128 stands for zero in the data rows.
Some points, one per row:
[110 165 161 134 108 129 139 102 161  98  93  92 110  86 152 150 135 142 166 140 115]
[171 109  92 145  98 136 103 151 104 161 170 112 156 100 140  99  89 133 115 125 178]
[145 183 152 115 112 140 111 140 182 188 106 107 100 100 132 147 114  99 108  93 113]
[130 132  97 110 102 152 111 122 121 143 125 175 108 139 145 190  99 110 143 105 131]
[126 108 112 165 255  77 134 105 130  95 109 108  98 109 122 102 201 122 190  97 123]
[133 132  97 108 103 147 111 126 118 147 125 174 110 137 144 191  98 107 141 105 136]
[205  94  89 152 171  85 149 114  95  99 130  93 179  94 118  88 101 253  94 132 153]
[117 151 195 149 113 110 147  98 161 196 102 107 123  94  90 139 117 126 107 113 132]
[129 131  96 105 104 163 105 133 117 148 126 170 113 134 145 191 100 110 132 101 135]
[133 132  96 109 101 150 111 126 121 141 126 174 109 136 146 189  99 109 143 104 134]
[138 116 121 127 111 184  95  84 133  94 139 111  88 108 255 169 100 126  86 126 142]
[110  85 115 133 107  95 176 125  91  86 143 204 141 187 109  83 197 119 135 167  82]
[ 95 117 169 116 108 129 129 119  96 162 128 117 141 136  98 107 117 158 151 191 104]
[ 98 255 170 104 124 118 116 153 193  86  86 103 112  87  97 131 173 111 130  93 137]
[110  85 110 137 103  99 175 126  90  89 145 202 137 198 106  82 193 111 137 167  84]
[131 105 111 159 255  77 132 107 133  95 111 105  98 116 120 103 196 126 184 101 118]
[143 116 120 127 111 183  95  82 132  95 147 108  88 108 255 172 102 127  86 127 132]
[134 129  97 111 106 152 111 124 119 148 129 176 108 136 141 182 100 106 139 106 133]
[143 184 152 111 115 138 109 146 186 176 109 106 100 104 134 148 113 103 106  90 115]
[129 110 110 160 250  78 135 104 135 100 109 107 102 114 117 110 192 125 181 100 119]
[170 141 139 123 222  87 171 116 161 111  90  93 107  93 118 129 148 182  87  95 107]
[130  89 151 187  97 102 137  88 142 133 196 160 163 143  81  99 124 120 114 105 128]
[110 134 132  97 110 173 101 189 100 152 139 116 111 145 163 111 110 118 151 130  96]
[141 115 119 126 110 186  94  84 128  95 141 111  89 108 255 173 100 128  85 126 139]
[134 131  97 109 103 148 111 124 117 142 126 176 109 137 144 191 100 110 137 108 135]
[104 142 139 119 131 108 200 159 102 108  90 127 112 119 130  98 180 119 128 186  85]
[131 129  96 111 100 151 110 127 113 139 125 169 107 138 148 191 102 107 153 105 136]
[110 133 132  97 111 172 101 192 100 157 138 116 111 146 160 112 111 115 151 130  95]
[178 147 141 121 219  87 177 112 164 110  93  91 111  95 116 120 146 167  88 100 104]
[130 124  94 106  97 157 114 135 119 135 129 169 112 140 157 193  99 108 149 104 119]
Then 10 other points, each followed by its number:
[209  93  88 150 175  85 147 113  97  98 131  92 181  94 118  89 100 241  94 139 152] 0
[110  86 113 138 105 100 177 120  91  90 145 187 137 196 103  82 198 110 142 176  84] 1
[110 133 132  97 113 174 100 192 102 158 138 117 111 141 160 113 109 121 147 128  93] 2
[110 135 133  96 108 163 102 194 102 156 138 116 109 146 165 112 110 116 157 127  94] 3
[109  86 111 136 107  99 176 126  91  89 146 197 138 196 105  81 186 112 139 176  83] 4
[ 87 113 127  96 146 196 100 130  93 120 105  94 173 171 136 101 121  97 107 228 148] 5
[110 134 135  98 114 170 103 191 101 148 135 117 112 145 160 112 110 115 149 134  97] 6
[159 111  94 116 197  93 180 101 112  94 105 129 118 127 130 153 122 194 113 117 124] 7
[116 153 192 145 110 114 147  99 172 184 103 108 122  95  89 134 119 130 104 121 132] 8
[110 123 114 145 121 101  94 133 147 141 131 130  90 119 134 117 145  88 255  92 129] 9
Which three of these numbered points are nearest to each point below, looking only along the 4 directions in which the first points spread most? Their numbers follow each, nearest first.
[110 133 131  97 111 169 102 193 100 155 138 117 111 144 161 112 111 118 151 129  95] > 6 3 2
[164 110  94 116 194  92 177 102 110  94 107 133 124 127 126 157 123 187 112 115 122] > 7 5 0
[208  94  89 153 168  85 148 114  96 100 130  93 178  94 119  89 101 252  95 132 150] > 0 7 5
[140 116 119 128 112 184  94  84 131  94 140 110  88 108 255 173 100 125  85 127 141] > 2 6 3
[205  94  90 151 172  86 148 115  98  99 130  93 180  94 118  89 100 249  92 141 144] > 0 7 5
[110  85 111 135 105  98 175 129  90  89 145 196 140 197 106  82 188 111 137 174  83] > 4 1 5
[133 126  97 108  99 151 113 128 122 143 124 182 101 137 141 178  99 109 162 105 132] > 3 6 2
[109  85 112 136 108  98 175 126  91  89 146 196 138 196 106  82 188 111 140 172  83] > 4 1 5
[ 86 111 127  95 157 185  99 125  93 119 106  95 173 177 134  98 122  99 105 240 144] > 5 6 2
Here are 10 other points, each followed by its number:
[130 128  94 107 103 151 115 129 123 136 131 175 107 138 143 182  98 109 147 103 138] 0
[128  90 150 185  96 102 137  89 134 136 200 157 160 141  81 102 125 124 113 115 125] 1
[128  90 147 180  96 102 136  90 138 137 197 154 158 142  81 102 125 124 115 116 129] 2
[130  90 150 184  92  99 138  90 138 140 210 158 162 140  83 101 123 117 110 110 125] 3
[133 131  96 109 102 150 110 124 119 138 127 176 109 136 148 192  99 110 141 105 132] 4
[211  94  89 152 178  86 151 115  96 102 131  93 186  93 118  88 100 242  92 131 140] 5
[164 111  95 117 187  91 181 101 111  95 107 133 124 130 127 154 122 186 111 116 125] 6
[215  94  89 157 167  83 150 112  95 100 133  93 178  95 123  88 102 237  92 136 149] 7
[ 90 115 160 107 116 121 103 255 143  85 119 118  90  97 102 195 156 102 139  91 180] 8
[ 90 118 172 108 124 115 101 218 152  85 117 118  89  97 102 204 154 107 138  93 185] 9
The same question for these:
[204  94  89 153 170  86 148 114  97  99 129  93 179  94 119  88 100 252  93 135 152] > 7 5 6
[140 132  96 110  99 150 115 121 114 137 128 174 109 138 150 192 100 111 139 102 130] > 4 0 8
[109 133 132  97 113 172 101 190 101 154 140 115 110 148 162 111 112 114 152 129  95] > 0 4 8
[124  89 145 186  94 103 137  90 132 136 199 149 163 140  82 100 128 126 114 110 140] > 1 2 3
[208  93  89 152 173  85 149 114  95  99 128  93 178  94 118  88 100 255  93 132 150] > 5 7 6
[115 132 115 148 123 105  95 121 147 143 134 127  88 124 141 117 135  86 255  90 135] > 8 9 0
[130 106 109 160 255  77 132 105 131  94 110 106  98 113 120 103 199 121 188 100 121] > 6 9 8
[126  90 144 198  96 102 140  88 130 130 203 159 154 135  81  99 126 123 124 110 131] > 1 2 3
[109  85 112 137 106  99 177 128  91  88 145 195 139 198 106  82 189 111 137 171  83] > 1 2 3
